Rows are one point carried round by a steady rotation, each followed by how many steps it has turned.
The counts run from 0 to 404.
[-24   9   3 -23  17  -4  -8  20  -4  -4   5  -4  -3   0   7  -8 -19  18
 -11   8 -12  20 -12 -12   5  -2 -18   0  10  16  20  -6  -2  -1   2 -10
 -18  -2  -8  29   6   8 -15 -28  -7   9  12 -11   4 -32 -15   8  -8  12
  -6  21   2  -1  15 -30  12  15 -21   2  -1   8 -34 -23  -1 -11   0   6
  30   9   0  -7  26  29  -3  25  19   7  -5   5  24  21  24  -9]
339
[-26   9  -6 -16  20  11   3  11  -1  -8  -1   6  -2  -4   2 -11 -15   7
 -27  20 -18  16  -1 -14  12  -6 -18   2   7   8  11 -10 -14  -5   5  -4
 -12   7  -7  26   8  19 -11 -20  -8   9  20 -20  15 -26  -9  19 -10   1
 -12  13  13 -12  12 -23  16  -2  -5   0  -1  -4 -33 -32  10  -1   0   4
  27   5  -5 -15  41  19  -8  20  32   6  -6  -3  22  22   2  -3]
42
[-27  15  -1  -9  13  14 -11  13  -7 -17  -3   1  -4  -4   8 -17 -11  11
 -18  23 -18  21 -13 -14   8  -2   0  10   2  12   2  -1 -11  -5   0 -15
  -1  -5 -13  15   7   9 -10 -26 -10  17   5 -16  -3 -34  -5  12  -2   7
 -12  14  -8   3   7 -27  13   0 -11   2  -3  25 -32 -31   7  -3   0  18
  29   3  15 -12  25   3  -8  22  14  21  -3  -4  29  24  24  -7]
62
[-10   7   0 -14  18   4   1  20  -1 -12 -12   2  -9 -13  -3 -13  -5  20
 -29  18 -23  25  14  -5   4  -4 -18   6   5   0  11 -13 -16  -4  -6 -14
  -2   1  -9  35  13   3   1 -19  -8  22  17   3   6 -29 -11  13   6  14
 -16  27   3  -9   6 -28  22   3  -7   3   3  10 -29 -19  18 -12  -1  10
  19   7   2  -9  33  15  -3  30  19   4  -1   2  18  17  11  -4]
145
[-29   6 -10 -10   7   8   4   7 -22 -10   1   7   2   4   6 -12 -10   9
 -17  21 -14  14 -16 -22  11 -20  -4  12   1  15   3  10 -20  12   6 -10
  -7 -10   2  12  -1  10  12 -12 -12   5  16 -36  -6 -39   0  20 -13  -7
  -9  19  -4   0  17 -28  22  -6  -9  -7 -19   6 -28 -10   5 -11   1   5
  24   1  -1 -15  31  22   4  25  21  18   4   7  17  24  14 -12]
295
[-16  -3  -5  -2   6  -1  -6  22 -11 -18   1   1  14   2   0 -15 -13  18
 -13  23 -14  14  -7 -19  22  -9 -22   3  12  -5  19   5 -17   8   2 -18
 -14   9 -15  25   8   7  -3 -14 -10  10  24 -21   1 -36  -8  14  -4  20
 -10  18  -4   2  15 -20  22  -4 -16  -9   1  13 -20   4  15 -17  -2   3
  23   7  -3  -5  22  30  -3  21  30  17  -7  16  22  10  21 -14]
16
[-28   3 -13  -6   7  10  -8  21 -17 -16   1  -4  10   1  -5  -3 -11  14
 -16  17 -11  15  -4 -22  14  -7 -18   9  15   5  22  -2 -18   4   6  -8
 -15   3 -15  27   8  11 -15  -6  -3   6  19 -20  -2 -39 -14  17  -7   6
  -7  18  14  -4  16 -13  14   5 -20  -9  -7  17 -27  -6  15 -23   0   1
  26  15   4 -10  23  22  -5  27  26  21  -6  11  18   9  24  -4]
275
[-24  11   1 -12   9  -1  -1  12  -5 -10  -4   5   5  -1  -1 -14 -13   9
 -22  29 -17  16 -16 -22  13 -13 -12   7   3  10  19   6 -30   4   4 -11
 -11  13 -12  27   8  14  -1 -12 -14  12  18 -21   7 -28  -5  18  -5   9
 -21  13   8  -6  23 -26  14 -15 -10   3   1   0 -26 -15   6  -4   8  -9
  27   4  -9 -16  49  18   0  19  17  16   0  -3  13  21   1  -5]
176
[-30 -10  -6 -10  13  13 -12   9 -14 -22  -4   0  10   2   9 -19 -11  12
 -19  17 -21  14  19 -15  16  -8 -14   8   7  -2  16   0  -5  -1  12 -16
  -7 -12  -7  19   7  10   2 -13  -8  13  18 -21  10 -44   5  13 -10   7
  -8  11  -2  -5   5 -28  11  -7   2 -22  -9   7 -33 -15  19  -3  -3  12
  25   3  12  -1  18  18  -1  23  22  10  -3  16  22  18  15  -8]
224
[-18   2   2 -16  15   5   5  11 -10  -8 -12   7 -12  -5  14 -24 -11  17
 -20   9 -24  18  -1 -10   9 -14 -14   5   0  10   0   3   0   6   5 -15
   2 -18   2  28   0  -5  11 -25  -2  20   4 -10   7 -37  -2  11  -5   5
 -16  32  -8 -11  11 -36  27  11  -6  -6 -10   5 -24 -22   7 -11  -5  14
  17   3  -3  -2  25  20  -8  30  10  -5  -2   8  25  33  14 -14]
26
[-14   0   3 -17  19   0  -9  16  -8  -7  -4   1   2  -3   8 -12 -17  15
 -24  16 -15  21  12  -5  13 -11 -25   0   6   1  21   0 -10   0   3 -15
 -13  -2 -11  27  11  12   1 -25  -8  14  22 -10   4 -30  -7  12  -6   9
 -16   8   1  -6  11 -25  19  -8  -7  -1   2  -3 -37 -17  17  -2  -1  15
  19   4   5  -6  28  27   1  25  23   3  -1  11  30  19  12  -7]
282
[-19   1   0   6   4  10   0  16  -3 -17  -9  11   2  -5  -2 -22  -5  12
 -14  25 -27  12 -22 -19  26  -8 -14   1   4  -3  -3   4 -17   2   4 -16
   3  14 -16  25   8   5  -2 -22  -6  20   6 -21   7 -28  -4  16   6  19
 -20  20  -1  -2   8 -24  22  -6  -7  -4   5  26  -7 -16  11 -14  -3   1
  18  -2  -5 -11  36  12 -17  21  17  19 -13   2  23  18  14  -9]
253
[-28   3  -5  -1   6  12  -3  12 -12 -12   0   3   9  -4   2 -13 -14  11
 -14  23 -21   4 -10 -29  25  -7 -15   3   3   3  11   5 -21   3   7 -10
  -2  10  -9  22  10   8 -12 -11   4   6  11 -28   4 -38  -5  23  -2  10
 -10  14   1  -5  10 -17  17   1 -12  -9   3  15 -10 -17  15  -7   6   9
  19   2   0  -8  33   8 -20  18  17  27 -15  13  34  17  20  -4]
116
[-21   4  -2  -6   4   4  -8  10 -12 -22 -10   6  -4  -6   2 -22  -2  10
 -15  20 -12  17 -29  -7  15   0  -5   2   8   9   0   7  -8   7  13 -26
 -10   1 -13  21  10  18  -2 -28 -19  18   9 -25  -3 -24   1   8   3   7
 -18  15   5   1  11 -21  17  -8  -4 -14   4  20 -24 -20   2  -8  -5   1
  32   2   1 -17  26  26  -2  24  27   7  -5  -1  13  26  14 -16]
258
[-34  -6  -8  -8  15  13 -13   8 -16 -16  -6   4   8  -4   7 -18  -5  18
 -23  19 -20  16   9 -15  16  -8 -10   8  16   2   9   5  -9   0   7 -23
  -6 -12  -4  30   9   5   3  -7  -4  18  13 -16   1 -40   6  11  -7  14
 -12  18  -1 -11   0 -30  19   2   3 -19  -4  18 -24 -24  19  -9  -2  11
  24   6   3   7  21  12  -7  21   6   6  -1  12  24  30  18  -5]
222
[-18  18   1 -18  11   2  -5  16  -6 -16 -14  -2 -11 -14   4 -12 -11  13
 -23  10 -16  27   5  -8 -10  -4  -7  12   1  17  19   0 -21   4   3 -10
   2  -4  -9  31  12   2  -2 -17  -7  14   8   3  -3 -43 -10  14   2   9
 -12  25   5  -7  14 -23  12   8 -13   1   2  13 -34 -21  11 -14   6  13
  29  11  15 -15  32   8   3  34   7  15  -1  -3  18  25  18  -2]
6
[-23   5  -1 -11   5   9 -16  15  -5 -25 -10   1   1  -4   3 -20 -14  12
 -12  16 -28  12   3 -15  11   1   1  16   7   2  11   0  -9   0  11 -16
  -4  -5 -11  24  11   3 -17 -25  -8  14   6 -11   9 -39   3  12  -8  10
  -7  29  -3   2  13 -25   4  12  -7 -10   3  21 -19 -28   5  -7   1  15
  32   4  14  -2  20   3 -14  24  14  17 -12   8  25  19  21  -8]
65
[-10   1   4 -11   3  -4  -2  27  -7 -26 -14   6   2  -3  -2 -17 -15  15
  -8  10 -15  16  -2 -19   9 -12 -13  11   0   1  25   0 -19  11  15  -4
  -8   5 -17  28   9   4  -3 -20 -10  10  13  -5  14 -43  -8  14  -2   3
 -16  31   8   3  29 -24  10   0 -16  -5   2   1 -16   8  -1 -18   6   1
  26   6  -1 -14  31  25  -4  32  25  15 -10   6  10   2  11 -14]
72
[-18   1   2 -16  11   1  -5  19  -7 -19 -13  -2   2  -6  -8 -18   0  14
 -10   4 -14  23   1  -7   2   3 -18  -2   3   5  15 -10  -7   3  11 -10
  -4   4  -7  31   7   8   4 -25  -6  16  24  -6   9 -39  -5  10   5  10
 -13  21  13  -1  16 -26   9  10 -14 -13   2  10 -28 -10   5 -18  -3  -5
  28   8   5 -15  28  38   3  34  25  11  -4   1   2  17   9 -10]
207
[-16   6   1  -8  11  10   5  22 -10 -17 -13  -2  -3  -7   5 -19 -11  11
  -8   2 -15  19   4 -20   4  -5 -21   7  -1  10  10  -9  -2   6   7   1
   9  -5  -6  20   0  -6  -5 -27   4  11   6  -4   7 -52 -12  20   2  -2
  -8  29   9  -2  17 -27   8  14 -21  -7  -9  13 -21 -12   8 -25   1  14
  21   9  15 -16  23  19 -14  35  22  20 -14   5  22  12  24  -1]
268
[-36  14 -11 -11   5   5  -3   2 -17  -9  -1   1   3  -3  -9 -10  -6   9
 -18  13 -13  12 -11 -18   8   4 -10   1   6  15   9  -6 -20  -1   5 -11
  -3  13  -3  22   8  21  -8 -13  -1   6  18 -30  -1 -36  -6  17   0  10
  -3  15  14  -4   4 -12  16   9  -6 -13  -1  16 -27 -27  12  -7   1   7
  30   4   5 -20  31  16  -8  21  26  27  -3   2  22  27  16   1]
377
[-25   4   2 -22  13  -7  -8  19 -10  -8  -5  -1  -3  -6   2 -19 -11  21
 -11   3 -17  18  -3 -11  -1  -3 -13   1   8  11  22   2  -9   5  11 -17
  -9  -6  -1  39   7  -5   1 -17   2  11  14  -3   5 -38  -2  11  -3  20
  -7  33   4  -8  17 -26  10  22 -11 -13   2   9 -21 -20   3 -15   3   2
  28   7  -3   2  25  26  -2  26   7   3  -6  15  16  34  18 -11]
342
[-20   2   1 -14  12   1  -7  21  -2 -22 -14   1  -1  -5   0 -18  -8  15
  -9   4 -21  15   0  -7   4   4 -15   8  10   2  15 -11  -3   0  11 -12
 -10   1 -12  37   7   2 -14 -25  -5  15  12  -8  20 -35  -5   8  -7   9
 -12  34  15  -4  13 -22   7  17  -7 -21   1  13 -20 -21   0 -15   1   2
  31   7   4  -6  19  23 -10  33  23   3 -16   6  15  19  16 -10]
204
[-29   6  -1 -13   5   4   7  14  -2  -8  -2   8   0   7  10 -21 -16   8
 -12  14 -21   8 -23 -26  16 -18 -11   5   3  14   8   7 -12   8   8  -6
  -6  -4  -1  29  -2  -3  -7 -16  -1  10  -1 -22  15 -35  -3  17 -13   1
 -14  27   1 -11  23 -31  15   6 -17  -4  -4   2  -9 -22  -7 -12   8  -3
  26   5 -12  -4  38  18 -17  22   7  12 -12   2  22  26   9 -12]
235
[-23   7   5 -23  17  -5 -10  19  -4  -3  -2  -4  -5  -2   2 -12 -14  21
 -12   8 -14  25  -9  -9   1  -1 -15  -3   8  14  19  -5  -5   0   0 -15
 -14  -2  -5  35   7   4  -5 -24  -8  13  14  -8   4 -32  -9   9  -5  16
  -6  18   2  -3  15 -31  13  16 -17   0  -1  10 -34 -27  -2 -12   0  -1
  30   9   2  -5  25  31  -2  25  12   7  -1   4  16  26  21 -12]
340
[-27   0  -4  -6   4   7   0  17  -8 -21  -4   7  12   5  -3 -15 -14   6
 -13  20 -24   6   4 -27  14 -13 -16   9   4  -1  23   2 -24   8  11  -3
  -6   8 -11  25   9  10  -9  -3  -9   8  21 -22  17 -39  -1  22 -15   6
 -12  20   8  -5  22 -21   8  -5 -12 -12  -2   0 -11  -7   7 -11  10  -7
  27   6  -4  -9  35  16  -9  21  23  26  -9   7  18  11   5  -4]
173
[-41   0  -6 -17  16   6   0  11  -6 -12   1   5  -1   3  -1 -18  -2  12
 -16  12 -20  17 -19 -16  10  -5  -9   3  11  18   9   1  -5   1  12 -14
 -11  -8   0  31   4  10  -3 -17 -10  18  10 -23  14 -32   2  10 -10   4
 -15  21   8 -11  12 -27   8   6  -5 -13  -9  11 -27 -33  -4 -10  -1  -7
  35  10  -8  -3  31  23  -6  26   8   5  -7  -3   3  34   6 -11]
101
[-27  -3  -9 -10  15  12   4   9 -19  -9  -3   8  -4  -5  11 -17  -5  10
 -25  12 -10  15 -11 -14  12 -18  -8   4   8  22   6  12  -5  11  19 -15
  -5 -20  -4  27   4   7   7 -12  -7  20   3 -16  -3 -37  -1  17  -6  -9
 -23  21   7 -12  15 -24  19  -8  -6 -16  -9   3 -22 -19   9 -12  -4   4
  24  11   1  -4  27  20  -7  34  10  -2  -2   7  20  34   9 -12]
159
[-21  11   1   0   3  12  -2   5 -22 -15  -8   4   1 -11   5 -18  -5   4
 -19  16  -7  16 -20 -22  10 -16  -8   2  -7  18   3  18 -23  13   8 -12
   7   0 -10  12  11  12   9 -17  -9  15   8 -22  -9 -41  -2  22   7   1
 -20  10   6  -5  16 -21  20 -16 -13  -6  -1  12 -19  -9  12 -10   2   6
  22   5  10 -21  37  17  -2  29   9  22  -4  -4  21  27  14  -5]
56
[-24   6   2 -21  12  -6  -9  19  -5  -6  -3  -2  -8  -5   3 -16 -12  21
 -12   8 -16  22 -10 -10  -1  -3 -15   1  10  14  21  -3  -8   1   5 -17
 -12  -4  -2  40   8   0  -2 -19  -5  14  11  -5   7 -32  -3   6  -3  20
  -7  26   2 -10  11 -30  14  18 -13  -5   2  13 -26 -24  -1 -15   1   0
  33  10  -5  -1  29  28  -2  26   5   6  -3   4  14  31  18 -12]
341
[-26  -6  -7  -2  18  21   5  18  -4 -14  -3  13   4   2   7 -18  -6   9
 -19  23 -25  13 -14 -21  27 -19 -19   2  10   2   0  -2  -6   4   3  -6
  -7 -10  -9  27   2  -2  -5 -21  -6  17   3 -18  13 -29  -6  14 -10   0
 -22  23   3 -11  15 -32  17  -5 -13  -5 -13  11 -15 -18   8 -17  -8  -2
  21  13 -10  -1  30  13 -18  29  16   0 -10   1  18  16   8 -10]
96
[-35   0  -2  -6   7  12   0  15  -2 -19  -8   3  10   4  -6 -20  -2  10
 -15  22 -31  11   1 -29  13 -10 -14   9   3   3  20   1 -25   1   4  -6
   5   3  -3  31   7  -1   0  -5 -10  10  18 -15  20 -40   4  18  -7  14
 -12  19   3  -4  18 -32   5   1  -9 -10  -5  15 -12 -14   4 -14   8 -10
  29   7  -2  -5  34  11 -10  22   7  27  -8   4   6  20   6  -4]
171
[-23  11 -11 -14   9  13   7  10 -10 -17  -9  11  -7  -3  11 -13 -18   6
 -25  19 -23  14   8 -20   8 -15   0  23   3  13   6  -2 -17   6  12  -5
  -7 -12  -3  19   1  10  -6 -10  -1   9   2 -27   9 -36  -2  20 -19  -8
 -12  32   1  -7  17 -26  18   2   0  -5 -15   2 -23 -25  10  -3   2  16
  24   4   1  -5  29   3  -9  27  20   7  -3   4  26  20   6  -3]
299
[-20   7   7  -7  -2  -2  -4   6 -14 -15 -13   1   1  -8  -2 -27  -4  12
  -8   9 -17  14 -12 -15   7  -2 -10   1  -9   7   3   3 -14   6   8 -18
  15   6  -5  15   6   9  16 -25  -4  13  21 -26   0 -46   7  16  10  14
  -3  17 -10   8  12 -29  18   5  -3 -14   3  18 -19  -8   8  -8  -2   9
  25 -10  11 -22  29  27  -3  26  21  26   1   6  16  29  18 -10]
188
